One vector is turned by the same rotation once a step. Each row is the vector after some number of steps, and that number follows the row.
The counts run from 0 to 182.
[ 87 109 187 110 136 119  78 142 123 120 124 136  99  69 151 145  84 133
 146 147  80 145 179 139  81 140 134 131 135 132 135 131 121 145 131 151
  97] -> 155
[117 108 134 165 118  68 110 136 126 136 162  77 147 144 126 152 104 121
 137  96 143 159 141  88  97 100 133 132  97 132 116 167 124  98  92  90
 170] -> 22
[ 91 141 146 143 120 121 103 124 127 123 125 117 105  98 146 153 110 139
 149 156  99 168 196  97  85 130 163 110 130 154 157 141 115 155 124 131
  70] -> 50
[ 73 105 178 131 134 119  87 139 127 116 137 111 103  78 151 148 101 127
 145 147  88 141 190 129  65 141 127 126 138 143 142 142 107 144 128 141
 106] -> 154
[106 118 157  88 100  85 104 134 125  77 130  95 126 126 142 151  70 114
 148 154 109 154 162 138 126 108 129 115  99 103 151 116 125 107  82 139
  76] -> 27
[101 133 125 141 149  68 106 164  82 112 183 115 144 158 129 130 163 101
 152 111 113 127 151 132 135 121 121 171 112  78 144  93 152 128 105 132
 155] -> 0
[173 147 104 165 124  97 105 151 135 169 101  93 141 130 146 150  88 105
 134 127 170 169 111 107 126 108 115 150  87 145 114 153 137  72 121  94
 147] -> 19
[137 161 126 135 140 118 149 162 108 121  46 130 146 128 104 142 105 120
 100 171 107 124  93 108 117  92 129 162 116 159 130 152 153  86 119 108
 116] -> 111
[175 130 135 133 165 114 133 143  98 145 167 149  88 147 151 150 154 133
 174  98 101  69 143 110 147 133 140 142 125  92 171 138 122  91 141 117
 117] -> 68
[160 115 126 100 182 110 111 136 115 149 105 135 115  92 173 162  98 127
 132 141  94 109 133 141 122 124 160 126 122  59 167 149 144 150 177 158
 149] -> 64
[125 135 150 173 114  90 115 136  93 118 169 137  88 144 103 129 154 123
 160 136 108  87 143 124 162 135 116 187 119 136 178 130  96  84 150 104
 129] -> 174
[181 136 128 100 172 115 135 141 110 169 128 132  93  98 162 158 135 133
 162 128 118  74 136 132 141 132 147 135 119  54 182 149 140 117 139 125
 138] -> 66
[135 164 126 134 135 122 126 166 106 100  53 130 145 144 104 144 106 103
  92 178  87 130  93 113 131 101 127 156  99 158 124 133 153  80 130 128
 107] -> 110
[165 143  97 152 129 107  84 162 146 161  93 119 149 151 157 147  80 103
 128 145 154 162 129 115 147 129 117 134  86 149  98 137 150  75 141 146
  98] -> 17
[127 160  77 160 150 133  97 153 143 180 111 133 138 133 169 141 107 107
 153 139 111 135 164 108 122 133 145 117 131  91 154 139 145 120 184 175
  83] -> 144
[100 101  89 145 123  76 132 157 124 162 134 139 164 148 134 144 119 110
 114 183 147  93 162 127 147 155 113 167 132 145  95 156 163 129 108 159
  79] -> 13
[ 81 143 165 108 120 110  89 149 118 183 153 138  97 138 132 105 176 130
 164 141 102 118 133 142 133 143 105 194 115 121  97 137 158 108 130 150
 151] -> 80
[124 158 146 172 124 143  98 142 118 173 147 108  90 136 136 135 134 112
 175  95 101 135 144  81  83 110 119 149 123 142 136 158 105  74 148 103
 154] -> 149
[163 147 104 130  97 109  83 131 127 153 110 106 117 165 167 146  63 118
 132 146 163 184 147 113 144 122 150 129 100 146 119 131 127 113 143 148
  90] -> 121
[ 97 102  76 114 129  81 173 129 154 133 123 114 176 152 144 153 132 102
 129 173  93 131 132 101 114 112 131 129 160 118 159 153 166 151 162 152
 100] -> 37
[118 120 148 125 161 103  72 169 124 124 102 118 126 113 167 164 132 131
  98 184  90 110 112 142 117 171 109 133  99 180  99 128 118 108 158 131
 145] -> 85
[163 112 149 135 188  85 117 163 122 158 103 138 136  62 140 174 126 135
 115 141 140 105 133 127 128 150 140 137  96 127 118 164 167 118  87  97
 145] -> 89
[177 162 101 125  95 112  88 138 123 156 105  92 115 154 164 154  58 118
 139 146 169 186 132 105 134 110 142 140 101 144 127 126 121 116 139 124
 114] -> 122
[ 87 166 146 133 144 106 110 160 132 179  97 141 110  74 127  96 155 152
 174 127 133 160 141 156 111 136 128 191 134 112 157 132 159 132 127 131
 130] -> 77
[119 162 128 127 131 113 112 171 108  88  66 127 148 158 112 143 119 100
  99 180  73 129 108 119 138 117 119 142 100 157 124 120 149  83 130 138
  93] -> 109
[142 141 154 150 145  94 109 135 114 137 154 138  92 133 117 127 156 135
 175 109 115  89 140 125 173 118 136 166 100  86 178 143 122  63 147 119
 139] -> 172
[108 135 131 129 114  88 121 124  98 125 167  88 140 150 135 167 107 111
 135 109 104 163 146  69  79  89 138 138 125 106 126 133 140 160  95  90
 169] -> 127
[170 127 126 101 173 115 128 137 109 162 111 132 101  88 164 163 114 130
 147 133 110  90 130 137 137 126 154 130 119  52 178 149 145 133 154 138
 139] -> 65
[ 81 160 154 116 138 105 109 154 137 184 115 137 101  94 133  91 174 145
 180 130 125 146 140 147 121 136 119 193 129 112 138 139 159 115 108 137
 140] -> 78
[111 107  98 110 116  75 173 135 141 126 143 138 176 169 131 159 116 132
 121 145  77 128 109  74 116  96 123 162 175 132 129 146 155 158 147 118
 126] -> 35
[146 156  94 138 124 131 127 128 139 171  84 122 130 148 138 138  97  95
 142 154 113 130 127 108 141  88 140 132 106  82 166 169 163  85 182 163
 108] -> 41
[120 162 161 116 120 141  89 128 125 152 107 150  97  85 145 145  86 121
 155 137  98 188 182 105  97 118 154 138 132 120 134 126 153 155 121 135
  73] -> 52
[144 142 171  65 113 143 129 128 142 181 127 144  74 118 163 143 137 114
 182 124 105 168 138  98 108 113 108 160 141 138 117 129 162 130 109 110
 118] -> 55
[ 98 125 145 120 127 112  87 149 113 140 140 115 102 132 158 148 150 101
 122 199 105  97 124 150 128 171  79 166 114 177 101 125 122 115 154 134
 148] -> 83
[163 102 158 129 190  78 129 156 121 159 124 146 134  87 136 166 139 130
 127 122 141 102 143 118 139 148 146 137  97 116 115 163 170 102  73 101
 133] -> 90
[132  80 116 138 198  74 119 143 161 115 135 133 155 115 172 161 130 120
 130 134  91 133 122 137 124 145 132 116 131 125 170 130 140 130 201 145
 149] -> 166
[142 173  83 161 137 142  99 150 138 190 105 132 124 122 160 142 109  91
 161 135 120 140 155 111 123 127 135 127 123  86 165 139 144 113 178 157
  91] -> 145
[ 94 153 134 168 168 100  99 163 122 132  92 152 120  90 136  97 134 151
 153 115 106 173 144 150 107 137 150 173 147 140 174 112 136 130 160 141
 114] -> 75
[ 97 156 133 105 125  48 112 160 135 128 142  97 154 139 120 116 150 178
 153 125 135 146 110 121 141 107 138 170 109  92 145 129 146 130  95 109
 163] -> 102
[148 135 181  62 127 128 108 142 145 166 113 155  87  64 161 152  94 132
 163 147 105 124 139 136 121 137 101 162 140 113 123 130 145 129 114 121
 102] -> 158
[ 94 161 146 139 141  88  96 163 133 138  77 157 136  68 113 118 139 159
 129 166 109 169 146 134 132 136 140 187 122 152 141 119 158 153 126 121
 104] -> 180
